In the rows, zero is written as 128.
One turn sends every row of this set to another row. A few are shown first. Where does it send the rows asked after them?
bilep: [139 167 113 132 157 128 115 142 147 126 132 128 145 169 125 140 102 112
 129 121 132 189  80 129  88 149 115 116 116 126 133 108 100]
lafar: [126 155  44 124 119 140 125 131 138 133 129 136 125 126 139 133 125 125
  96  92 115 152 109 123 122 147 110 111 112 139 140 115  87]
raso: [140 168 113 133 154 127 117 139 148 120 132 129 149 169 124 138 103 116
 130 120 130 186  80 130  86 151 117 117 114 125 137 108  98]
Lavag: [146 132 137 125  80 129 117 143 171 130 132 140 131 142 165 128 139 134
 109 151 130 115 118 134 142 138 123 108 107 126  82 115 109]
rin: [146 132 138 122  74 132 116 136 163 121 132 137 137 141 164 128 140 140
 112 152 126 112 117 135 138 139 126 109 105 125  87 120 109]
zadu: [143 114 139 119 150 104 137 149 131 129 126 124 159 140 137 119 153  99
 131 151 105 169 159 122 122 155 132 115 107 125 157 116 119]
Doro: [130 105 128 112 160 112 118 168 140 163 135 130 124 171 134 139 107 143
 108 130 118 115 131 141 140 122 116 104  87 166 155 105  93]
niriz: [124 154  45 121 114 144 123 126 129 128 130 133 129 125 138 133 126 128
  98  94 111 152 108 122 119 146 112 111 112 139 142 120  89]
vod: [141 112 141 116 149 108 133 147 123 130 128 121 159 139 136 120 152  98
 132 153 103 171 158 120 121 153 131 114 108 126 155 121 123]
dom: [137 166 115 128 152 133 112 135 137 122 134 125 150 167 123 141 102 116
 132 122 127 189  78 128  85 148 116 115 116 126 134 114 103]
dolu: [143 129 140 116  77 138 109 137 153 134 136 133 130 139 165 132 136 133
 113 156 125 123 114 130 140 132 121 106 111 128  76 125 119]
Boz: [138 114 182 120 153 125 126 156 135 148 129 130 125 139 119 133 112 133
  94 111 127 101 115 129 133 132 113 109 112 101 115 113 162]
mina: [129 163 136 109 120  84 142 121 165 132 121 138 153 114 117 117 131 136
 122  76 112 145  76 127 134 134 141 109  88 109 116 105 122]
pofu: [128 130 115 109 114 131 113 151 120 136 120 127 116 118 193 132 111 129
  95 107 120 115 166 128 128 132 115 115 129 147 124 110  93]
zuba: [128 175 108 136 142  99 130 143 123 138 130 133 141 142  81 132 105 154
 109  80 115 157 125 137 128 143 126 105 118 114 109 118 164]
gufo: [140 117 180 126 153 118 134 158 147 138 125 135 129 141 119 129 115 136
  92 108 130  92 117 134 133 138 116 111 109  98 123 107 154]
geda: [124 160 139 100 129  94 130 124 150 159 128 133 137 109 119 125 125 124
 122  82 113 164  72 118 140 122 132 104  97 115  95 111 138]
rov: [128 176 108 136 138 100 130 140 121 130 129 133 146 142  79 130 107 158
 110  80 112 153 125 138 125 145 127 106 116 112 115 119 161]
mivap: [139 168 114 130 151 130 115 136 141 118 132 126 152 168 123 139 103 118
 132 121 128 185  79 130  84 150 118 117 115 125 138 112  99]
fatus: [126 154  44 123 122 141 122 134 136 142 131 135 120 125 140 134 123 121
  95  93 117 158 108 120 125 144 107 109 114 140 133 115  91]
dez: [143 130 140 117  72 138 111 133 152 123 135 133 137 140 164 130 138 139
 114 155 122 117 115 132 137 135 124 108 108 127  84 126 115]
rosu: [127 175 109 134 139 101 129 141 119 135 130 132 144 142  80 131 106 156
 110  81 112 156 124 137 126 143 126 106 118 113 111 120 164]
kon: [127 129 116 106 112 133 112 148 114 135 120 124 118 118 193 133 111 130
  97 108 118 115 165 127 127 131 115 115 129 148 125 114  95]
Rof: [144 131 138 121  83 133 113 143 164 139 135 137 126 140 166 131 136 131
 109 154 130 122 117 131 144 134 120 106 110 128  75 118 116]
Pubaz: [128 163 136 110 130  85 139 130 168 151 123 139 140 112 119 120 128 126
 119  78 118 155  76 123 141 129 135 106  92 112 103 101 128]
doli: [124 100 134  98 147 127 106 150 108 156 141 118 134 166 131 143 106 149
 117 135 106 120 126 137 131 115 117 103  90 168 155 123 104]
Lov: [127 103 133 104 142 121 113 149 117 139 136 121 143 170 130 138 110 156
 117 132 105 108 128 143 128 123 122 106  85 165 167 118  94]
mep: [140 117 181 125 144 119 134 150 141 124 124 133 139 142 117 127 117 144
  96 107 124  86 116 136 127 141 121 113 106  97 133 111 150]
parok: [123 153  46 117 114 148 118 125 122 134 133 130 127 123 138 136 124 126
 100  96 110 157 107 120 120 142 109 109 114 141 137 124  94]
leda: [136 113 185 114 145 131 122 147 121 138 131 125 134 137 117 133 112 138
  99 113 120  99 112 129 128 131 116 110 113 101 120 121 165]
Pid: [131 105 128 112 150 112 120 159 137 144 133 129 137 172 132 135 111 153
 112 129 113 106 131 145 133 127 122 107  83 164 168 107  87]
tono: [129 176 108 138 142  97 132 145 127 136 128 135 142 143  81 130 106 155
 108  80 115 155 126 138 129 145 126 106 117 113 112 116 161]
gon: [123 152  46 118 119 146 118 130 126 143 133 131 121 123 140 137 122 122
  97  95 113 160 107 119 123 141 107 108 115 142 132 120  95]
lefu: [128 129 115 107 109 133 113 146 114 129 120 124 121 118 192 131 112 133
  98 108 117 112 165 129 125 133 116 116 128 147 128 115  93]
Kir: [126 102 132 103 158 121 108 162 122 170 140 123 122 167 134 143 105 141
 112 134 114 124 128 136 138 115 113 101  91 169 147 114 104]
Bupes: [143 114 138 121 155 103 138 154 136 136 126 126 154 140 138 119 152  95
 128 151 108 171 160 121 125 154 130 114 108 125 153 113 120]
mimu: [138 167 114 129 156 131 112 139 141 128 134 126 145 167 124 141 101 113
 131 122 130 191  78 128  87 147 115 115 117 126 131 112 104]
Dos: [137 115 184 117 139 127 127 143 125 123 128 127 142 140 116 130 115 145
 100 110 119  90 113 134 124 137 120 112 109  98 130 120 157]
gez: [129 130 114 109 110 129 115 148 120 128 119 126 121 119 192 130 113 134
  96 106 118 110 167 130 125 135 117 116 127 146 130 111  89]
gure: [142 112 140 118 156 106 134 154 131 142 128 123 150 139 138 121 151  93
 129 153 108 176 159 119 126 151 128 113 110 127 149 116 125]
Tebez: [125 161 140 100 113  95 135 110 144 128 124 131 158 112 115 120 130 140
 128  80 104 149  72 125 129 129 141 108  91 111 115 116 129]
sote: [129 177 108 138 140  97 133 143 126 131 128 134 145 143  80 129 107 157
 109  79 114 152 126 139 127 146 128 107 115 112 114 116 159]
lesi: [130 130 114 111 113 129 116 151 123 132 118 128 118 119 193 130 112 131
  95 106 120 112 167 129 128 135 116 116 127 146 127 109  90]
mus: [140 111 141 114 152 109 132 149 122 138 129 120 154 138 137 122 151  95
 131 153 105 176 158 118 123 150 129 113 110 127 150 121 127]
ziga: [122 159 142  95 118 101 127 112 136 144 129 128 149 108 116 125 126 132
 127  84 105 160  70 119 133 122 136 105  96 114 103 120 139]

gon goes to fatus
sote goes to rov
Tebez goes to ziga
Where do these go?
leda goes to Boz
Lov goes to doli
mivap goes to dom
mus goes to gure
lesi goes to gez
dez goes to dolu

